(in the rows, 128 means zero)
One hidden turn or mirror swaps the rows below in pairs. Which row is each named row swapped with?
The rows were stretched afterwards, more along some directions than others.
Temub: [ 94 125  97 115 106 121 122 155 130 117 152 134 161 142 154 112 163 117
 127]
Gil: [ 94 113 149 133 108 113 148 136 139 133 130 134 155 141 120 128 128 125
 150]
tek: [155 159 130 103 146 126 142 151 148 145 114 114  98 137 112 110 124 114
 146]
mis: [140 158 104 130 121 120 131 143 148 169  79 101 100 137 103 116 138 111
 114]
ravog: [145 133 127 134 150 174 113 104 121  93 110 134 104 124 109 137 113 147
 155]
Nibi: [ 96  66 150 146 130 140 118 119 120  75 148 169 180 124 177 128 141 130
 144]
bivab: [ 85  79 155 140  96  99 149 140 121 121 142 170 177 136 173 141 115 114
 120]
vefu: [116 154 106 111 123 138 155 158 100 148 158 115 155 120 155  82 161 144
  88]
mazuk: [155 162 112 126 126 136 130 136 143 167  75 102  93 131  97 123 138 114
 114]
tev: [128 109 129 113 163 143 121 111 121 120 147 127 143 124 134 146 118 166
 119]
Losid: [136 114 129 135 154 140 131 114 130 136 130 120 135 117 125 140 100 161
 115]
vebu: [147 160 130 118 149 133 143 149 137 135 124 106  99 120 113 115 120 116
 151]
zot: [163 172 114 158 130 140 135 143 129 171  92 110  82 109  86 130 104 117
 116]
nuba: [164 105 169 154 145 134 139 112 154 124 103 144 114 114 112 168 101 122
 144]
fuf: [ 91 112 109 111 102 121 127 150 119 115 155 154 172 144 172 116 158 117
 122]
Beler: [153 137 125 124 162 134 126 126 100 106 147 127 163 117 145 116 138 139
 119]
Peg: [106 118 125 161 118 131 146 130 148 135 118 122 112 106 129 117 103 129
 140]
fuzo: [155 168 107 132 122 130 131 144 140 167  76 102  94 129 103 121 129 115
 118]
degir: [135 109 150 165 151 127 121 112 129 136  75 127 101 118 112 142 106 124
 126]
pipu: [114 142  99 120 125 150 124 148 106 117 164 125 162 123 152 100 175 139
 126]
Luf: [140 159 106 121 121 128 136 136 140 170  77 116  95 141 114 113 134 118
 107]
Sut: [125  96 139 152 150 113 112 115 102 107 123 131 148 108 131 137 143 140
 134]
vonem: [117 117 132  68 140 129 117 131 119 104 164 146 176 148 169 103 150 137
 123]
sebig: [139 123 122 144 139 129 138 122 142 149 110 106 117 108 113 133  97 147
 122]
kezib: [103 132  97 107 111 132 120 157 116 113 156 132 170 139 165 110 171 128
 129]
Vuri: [143  98 149 138 149 125 122 117 131  88 142 149 142 108 116 156 132 144
 159]
Leki: [151  97 158 143 146 127 134 113 143 100 128 149 136 104 113 161 121 138
 153]
miki: [162 158 126 161 138 138 144 142 118 142 115 128  88 110 109 142 106 121
 125]
gagav: [145 132 118 106 153 130 118 129 102 103 163 149 177 134 158 112 133 143
 109]
Mek: [115 118 128  97 157 143 117 118 114 106 163 141 155 134 151 131 146 165
 112]
bapu: [126 106 136 108 157 146 120 115 119 114 154 137 155 129 142 140 125 169
 115]
biga: [139 112 153 155 150 137 120 110 135 136  72 129  94 122 114 138 106 124
 132]
kapu: [151 159 108 141 126 134 132 140 146 175  77 105  88 129  88 132 123 112
 113]
vaf: [ 87  72 144 152 123 137 130 125 129  86 145 158 171 122 171 120 140 126
 145]
lepub: [127 101 129 129 147 118 113 125 118  85 152 137 151 110 128 144 153 149
 155]
Kol: [102 103 138 140 114 127 140 133 151 128 133 123 164 160 154 139 125 119
 145]
pufo: [122 143 121 128 127 133 145 113 131 148  96 139 107 146 134 118 123 146
 105]
puban: [132  67 164 151 131 144 125 118 103  96 121 140 186 115 149 148 117 126
 142]
letor: [129 132 128 172 127 136 132  95 126 128 119 156 142 132 113 152  73 147
 114]
gife: [126 162 127 128 121 105 126 126 141 138 110 131 120 142  95 132 123 128
 113]
Diz: [134 105 155 144 145 140 123 115 138 134  82 137 104 126 117 135 105 124
 132]
Gaver: [163  99 163 146 151 138 127 109 144  99 122 155 129 111 111 168 109 141
 151]
des: [118 144  94 118 121 150 135 154 103 123 163 126 167 123 150  98 170 146
 112]
ginis: [179 123 151 115 161 140 113 108 139 109 102 144 109 140 123 149 111 119
 156]
Vefo: [111  61 154 145 140 150 109 106 113  69 144 178 181 128 175 137 138 136
 143]
gipe: [105 140 132  83 138 122 128 143 139 122 146 128 139 158 136 121 175 127
 120]
feko: [163 171 111 158 126 142 140 147 126 166  94 114  84 110  87 136 102 121
 116]
rume: [101 116 104 115 115 141 116 147 120 105 159 141 167 142 162 125 161 123
 131]
zub: [147 124 146 150 135 135 142 118 156 141 108 137 125 141 131 159  99 111
 112]
Kav: [100 123  92 118 110 139 124 152 123 115 163 140 170 136 151 111 169 129
 118]

tev swaps with Leki
ravog swaps with puban
gipe swaps with zub
Gil swaps with letor
Peg swaps with Sut

